Here is a table of points, one per row:
[-1.2 -3.6  1.8  2.7 -2.3  0.  -2.2  0.4 -0.1 -0.2  2.1 -1.5  1.2 -2.6  0.5 -0.4  0.2  0.8  0.1 -0.9 -1.3 -1.1  1.4 -0.4]
[ 1.4 -0.7  0.1 -1.  -0.9 -0.7  0.4 -0.6  0.5 -0.1  0.3 -0.7  0.4  0.9  0.5  0.4 -0.2 -0.6 -0.4 -0.5 -0.2  0.8  0.4  0.1]
[-0.3  0.7  0.9  0.7  0.3  1.   0.6 -0.7  0.1  0.   0.4 -1.  -0.6  0.1 -0.4 -0.8  1.6  0.4  0.2  1.3  0.1  0.4 -1.3 -1. ]
[-1.2  1.4 -1.2 -0.5 -1.2 -0.3  0.   2.8 -1.  -0.4  1.   0.8  1.2 -1.3  1.1 -3.4 -1.6 -0.1  2.4  2.  -1.1  1.8  1.9 -1.6]
[-0.5 -0.3  0.2  0.3  0.7 -2.3  0.6 -0.6  1.  -0.4  0.6  0.2 -0.4  1.2  1.1 -0.4  2.   0.   0.5  1.3  1.4  0.3 -0.4  0.4]
[ 2.3  0.2 -0.2  1.7  0.9 -0.4  0.3  1.6 -1.   0.4  0.6  2.3  0.8 -1.1  0.7  1.3  0.8 -0.5 -2.  -0.2 -0.1 -0.2 -0.6 -1.3]
[ 1.   0.7 -0.4 -0.5 -0.1  0.4 -0.7 -0.1 -1.   0.2  0.7 -1.  -0.3  0.9  0.3  0.4 -0.2  0.   0.4  0.2 -1.1 -0.7  0.2  0.8]
[ 1.8 -0.5 -0.4 -1.9 -0.1  1.9 -0.7  0.8  0.2 -0.5  0.9  0.6 -1.2  0.  -1.3  0.3 -0.8 -1.  -0.5  0.4 -0.3  0.   1.3  0.8]
[ 0.8  0.3  0.4 -0.7 -0.4 -0.1 -0.7 -0.4 -1.9 -1.  -0.1 -0.6 -0.7 -1.   0.7  0.2 -0.6  0.9  0.1  0.6  0.5 -1.1 -0.5  2.3]
[ 1.1  0.1 -0.3 -0.2 -0.9  0.8  0.4 -0.2  0.6 -0.1  0.  -0.7  1.5 -0.1  0.2  0.7  0.3 -1.3 -0.1 -0.5 -0.2  1.4 -0.9  0.1]
[ 0.   0.9  0.4 -1.  -1.1  0.3  0.1 -0.2 -0.7 -0.8  0.2 -0.5 -0.4  0.7  1.1  0.3  0.   0.1 -0.1  0.8  0.5 -2.6  0.4  1.1]
[ 1.5 -1.  -0.9  0.  -0.1 -0.8 -0.2  1.1  0.5  0.5  1.8 -1.1 -0.4  0.9 -2.5  0.9 -1.4 -0.4 -0.2  2.  -0.3  1.4  0.9  0.4]
[-2.2 -1.6  1.3 -2.3 -1.   0.5  1.4  0.2 -2.8  1.9  1.2  2.   0.4  0.5  2.6 -2.6 -1.7 -1.3 -0.7  1.2 -0.3  1.3 -0.6 -0.2]
[-0.6  0.7  0.5 -0.3  0.4 -0.4 -0.8 -0.5  1.  -0.1 -0.2  0.9 -0.9 -1.1 -0.2  0.1  2.2  0.3  1.3  1.7 -0.1  0.6 -0.9 -0.2]
[-2.1 -0.4  1.  -0.1  2.3 -0.9  1.3  3.   0.8  0.1  0.  -1.2  0.  -1.5 -1.1 -0.3 -1.  -1.6  0.7 -1.9 -2.2 -1.4 -1.7  0.6]
[ 0.1 -1.  -1.7  0.5 -0.4 -1.8 -1.6 -0.2  0.1  1.  -2.4  0.2  0.   1.6 -0.3 -0.9  0.2  0.5  0.1 -0.1 -0.4 -0.6 -0.2 -0.8]
[-0.9 -0.1 -1.1 -1.3  0.   1.6 -1.4  0.1 -0.8 -1.9  0.8 -1.1 -0.3 -0.2 -1.4  0.6 -2.  -0.3 -0.5  0.7  1.8 -0.6 -0.4  0.2]
[-0.9  0.5 -0.4 -0.3  1.2  0.1  0.3 -1.  -0.1 -0.5  0.1  0.2 -0.7  0.  -0.2 -0.1  1.4 -0.2  0.7  0.5  0.2  0.3  0.8  0.2]
[ 0.4  1.3 -1.1 -0.4 -0.8 -0.2 -0.1  0.4 -0.3 -0.3  1.3 -0.9 -0.3  1.   0.2  0.7 -0.3 -0.2  1.1 -1.   0.4  0.   0.  -0.1]
[-2.8  0.7 -0.7  0.1  0.4  0.2  0.5 -0.2  0.2  1.4  1.1 -0.1  0.3  0.6 -0.6  0.4  2.4 -0.6  0.2  0.4  1.3 -0.6 -0.3  0.6]
[-1.  -1.1 -0.8  2.2  0.8  1.1  2.  -1.2  0.5 -1.7 -1.6 -0.1 -3.4  0.3  0.4  0.6 -2.9 -0.9 -1.3  1.6 -1.7  1.8  0.9 -1.2]
[-0.2 -0.9  0.  -1.2  0.5  0.6 -1.4  1.4  0.4  0.4 -0.4 -1.3  0.1  0.5  2.2  2.3  0.5  2.   0.1 -1.1  0.   0.9 -0.5 -0.6]
[ 0.4 -1.2 -1.2  1.   1.   1.2  0.7 -1.9  0.3  0.7  0.2  2.5  2.4  0.6  0.5  1.6 -1.8  0.2  1.4 -0.4 -0.2 -1.3  0.9 -1.6]
[ 0.1  0.2 -0.3  0.  -1.8 -0.7  0.6 -0.2 -0.6  0.4  0.9  0.2 -0.6 -0.5 -0.2  2.3 -0.1 -0.8  0.6 -1.7  0.3  1.8 -0.4  0.4]
[-0.9 -0.8 -0.6  0.2  1.2  1.2  0.9 -0.6  1.2 -1.4  0.2  0.2 -1.  -0.2  1.  -0.3  0.6 -0.6 -0.4  0.1  0.8  0.8  1.9  0. ]
[ 0.3 -0.6  0.3 -1.1  1.3  1.2 -1.1  2.7  0.5  1.2 -0.7 -1.3  0.   1.7  1.9  2.2  0.6  2.  -0.7 -0.5 -1.1  0.6 -0.4  0.4]
[ 1.6  0.2 -0.4 -1.2 -0.4  0.7  0.  -1.1  0.  -1.1 -0.7 -0.7  1.8 -0.8 -0.1 -0.1 -0.2 -0.6 -0.1 -0.9  0.   1.4 -0.5  0.2]
[ 0.   2.3  3.4  0.1  1.  -0.6 -1.7 -0.2  0.7  2.3 -0.5  0.1 -0.2 -0.1  0.2 -0.2 -1.3 -0.9 -1.5  0.4  1.5 -0.5  1.9 -0.7]
[-1.5 -1.3  0.  -0.1  1.2  0.   0.6 -1.3  0.5 -0.1 -0.3 -0.9  0.8 -0.3  0.1 -0.5  1.4 -0.2  0.1  1.4  1.3 -0.1 -0.4  1. ]
[ 0.6 -0.2 -0.4  1.1 -0.1  0.2  1.   0.2 -0.5  0.4  0.3 -1.1 -1.1  0.7 -0.6 -1.3  0.8  0.  -1.3 -0.4  1.2  0.1  1.1 -1.2]
[-0.7  0.6 -0.5  0.3  1.6  0.9  0.1 -0.6  0.   0.6 -0.9  0.1  0.4 -0.3 -0.5 -0.6  1.7 -0.5  0.1  1.4 -0.9  0.3  0.3  1.3]
[-0.3 -0.7  1.  -1.7  0.3  0.1  0.2 -0.9  0.8 -0.1  0.5  1.6 -0.6 -0.3 -1.1 -0.1  2.7  0.   1.1  0.1  0.6 -0.2  0.8  0.5]
[ 0.5 -0.3 -1.5  0.1  0.3  0.4 -0.8  0.  -0.7  0.8  1.6 -0.6 -0.1  1.  -2.2  0.7 -1.9 -1.1 -0.6  0.7 -0.7  1.  -0.1  1.6]
[ 0.4  0.3 -0.9 -0.6 -0.9 -0.1  0.5 -0.5  1.2 -0.5 -0.4 -1.5  2.   0.2  0.2  0.4 -0.2 -1.2 -0.3 -0.5  0.3  0.8  0.2 -0.3]
[ 0.1  0.2 -1.6  1.3  1.4 -1.2 -0.6 -0.4 -1.3 -0.7  0.   1.5  1.8 -0.6  0.9  1.4 -0.6  0.  -1.8  0.1  0.4 -1.4 -0.7 -1.9]
[-0.6  0.9  0.5  0.9  0.5  1.5 -0.1 -0.3  0.3  0.2  0.3 -0.1 -0.1 -0.8 -0.3 -0.6  2.3 -0.3 -0.1  0.6  0.1  0.3 -0.5  0.4]
[-0.1  0.9 -0.4  1.1  0.5  1.1  0.4 -0.8 -1.5 -0.8  0.3 -0.1 -2.2 -0.8  0.1 -0.6  0.5  0.3  0.6 -1.1  0.5  0.9 -1.1 -0.5]
[ 2.3 -0.4  1.5  0.9  1.5  0.9  2.7  0.2 -1.   0.9  0.3 -0.4  1.  -0.1 -0.9  0.1 -1.6  1.2  2.4  0.9  0.8 -1.   0.  -1.9]
[-0.2  1.1  2.2  0.8  0.9  0.2 -1.4 -0.4  1.7  1.9 -0.4  2.2  0.  -0.7  0.1  0.6 -2.5 -0.6  1.5 -0.1  1.3  0.6  0.5  0.2]
[-0.1 -0.5  0.3 -0.6  1.4 -0.9 -0.2 -1.2 -0.4  0.5  0.   0.7  0.  -0.4 -0.3 -0.5  2.3  0.4  0.2  1.2  0.2  0.1  0.1  1.7]
[-0.3  1.   0.7 -0.7 -2.   0.1 -0.8 -0.3  0.5 -0.4  0.3  0.1 -0.8  0.6  0.6  0.8 -0.1 -0.4  0.2  1.5 -0.5 -2.3 -0.2  0.2]
[-0.9  1.2  0.1  0.  -0.6  0.7  1.  -1.   1.7  0.5  1.8  0.1 -0.5  0.5 -0.4 -1.1 -0.5  3.  -1.6 -2.1 -1.4 -0.1 -1.2 -0.6]
[ 0.5 -1.2 -1.6  1.  -0.9 -0.6 -0.1  1.1 -0.2  1.3 -2.   0.4 -0.1 -0.3 -0.3 -0.9  0.3  0.8 -0.1 -1.5  1.1  0.  -1.   0.5]
[ 1.  -0.1 -1.4  0.8  0.5  1.  -0.3 -0.5 -0.2  0.  -0.9 -0.1 -0.7  0.1  0.4 -1.6  0.7 -0.4 -0.1 -1.2 -0.6  0.2  1.5 -0.4]
[ 0.3 -0.4 -0.2 -0.1 -1.  -0.1 -0.2  0.5  1.1 -1.4  0.7 -0.2 -0.2  0.4 -0.6  0.4 -1.7 -0.3  0.2  1.3  1.2  0.4 -1.1  0.9]
[ 0.9 -0.8  0.5  0.  -1.5  0.2 -0.4  0.2  0.8  0.7 -1.9 -0.1 -0.4  0.3 -0.8 -1.6  0.6  0.3 -1.5 -0.7  0.3 -0.3 -1.9 -1.4]
[ 0.2 -1.4 -1.3  0.3 -0.7 -0.9 -1.2  0.5 -0.5  0.8 -2.   1.5 -1.1  0.2 -0.6 -0.2  0.2  0.7  0.5 -0.5  0.4  0.1 -1.1 -0.6]
[-0.1  0.6 -0.4 -1.9 -1.6 -1.6  1.  -1.2 -0.9  1.  -2.  -1.5  1.  -2.3  0.1  2.7  0.7  0.1 -0.6 -0.4 -0.7  1.6  0.7 -1.8]
There is one direction along which these points spread out most. Take the direction at right angles to it along which they spread out most. Go by this last direction. Where along it does each point below lie, from 0 to 99? 50 is the average, and the first point above lies past it. One standard deviation of the points above along it is 16.
[-0.8 -1.1 -1.6 -0.6 -1.1  0.8 -0.6  0.6  0.4  0.9 -2.7  0.5 -0.2 -0.1 -1.5 -0.4  0.1  0.5  0.5 -1.1  0.7 -1.3  0.2 -1.1] 68
[-0.4 -0.7  1.4 -1.4  2.8 -2.5 -0.4  1.3  0.5 -1.2  0.8 -0.7 -0.5 -0.6 -0.4 -1.3 -0.7 -1.6 -0.1 -1.9 -2.4 -1.3 -1.1 -0.7] 48
[-0.7  1.4 -0.4 -0.3  0.8 -0.6  1.2 -0.7  2.1 -0.1  1.5  0.4  0.  -1.3 -0.8 -1.  -1.1  4.9 -2.6 -0.6 -2.   0.2 -0.1  1. ] 54
[ 1.1  0.3 -0.3 -0.2 -0.5 -0.5 -1.   0.1  0.7 -1.2  0.7 -0.5  0.3  0.8  0.7 -0.3 -0.6 -0.1  0.4  0.4  0.3  0.2 -1.2  0.6] 51
[-0.2  0.6  0.2  0.4  0.3 -0.2  0.3 -1.   0.8 -0.8  1.3  0.6 -1.2  0.2  0.2 -0.5  1.5  0.3  1.  -0.5  0.3  0.3  0.4 -0.3] 45
[-1.5  0.6  1.4  0.8 -1.  -0.3  0.4  1.7 -1.4 -2.5 -1.9  1.9  2.2  2.5 -1.5  0.2  0.4  0.5 -0.6 -1.1  0.3  1.8  1.6  0.2] 52
[ 1.   0.5  0.   0.5 -0.6  0.9 -0.8 -0.3  0.4 -0.2  0.4 -0.8  0.3  1.1  1.1 -0.2 -0.5 -0.7  0.8 -0.2 -0.7 -0.1 -1.1  1.3] 51
[ 0.2 -0.9 -0.8  0.8 -0.4 -0.8  1.1 -0.7 -0.9  0.7 -1.  -0.6 -1.3  0.8 -0.6 -0.6  0.   0.   0.1 -1.1  0.1 -0.2  0.7 -0.3] 57
[ 0.2  1.9  0.1 -0.1 -2.1  0.  -0.1 -0.4  0.1 -0.1 -0.3  0.2  0.1 -0.5  0.8  0.4  0.5 -1.2 -0.5  1.6 -0.6 -2.4  0.1  1.1] 46
[ 0.8  0.7  0.3  0.3 -1.9 -0.6  2.   0.9  0.4 -0.3 -0.9  0.6  0.  -1.   1.2  0.5  0.  -0.1  0.4  0.9  0.4 -2.   0.8  3.4] 46
[-0.2  1.5  1.8  0.3  1.8 -1.  -0.7 -0.8  0.   1.4 -0.6 -0.5  0.6 -0.8  0.7 -0.9 -2.5  0.   0.6 -0.8  2.4 -0.1  0.6  0.6] 40
[ 0.9 -0.2  0.4  0.   1.  -0.5  0.8  1.6  0.  -0.8  0.7  1.   0.4 -0.7  0.4  0.4  0.2 -0.6 -0.7 -1.2 -0.1 -1.4 -0.7 -2.1] 60
[-0.5 -0.6  2.3  1.1 -0.7 -0.2 -0.9 -0.3 -2.7 -1.3 -1.1  0.2  1.5  1.5 -1.1  0.2  0.8  1.   0.3 -0.5 -1.7  0.5  0.4 -0.6] 59
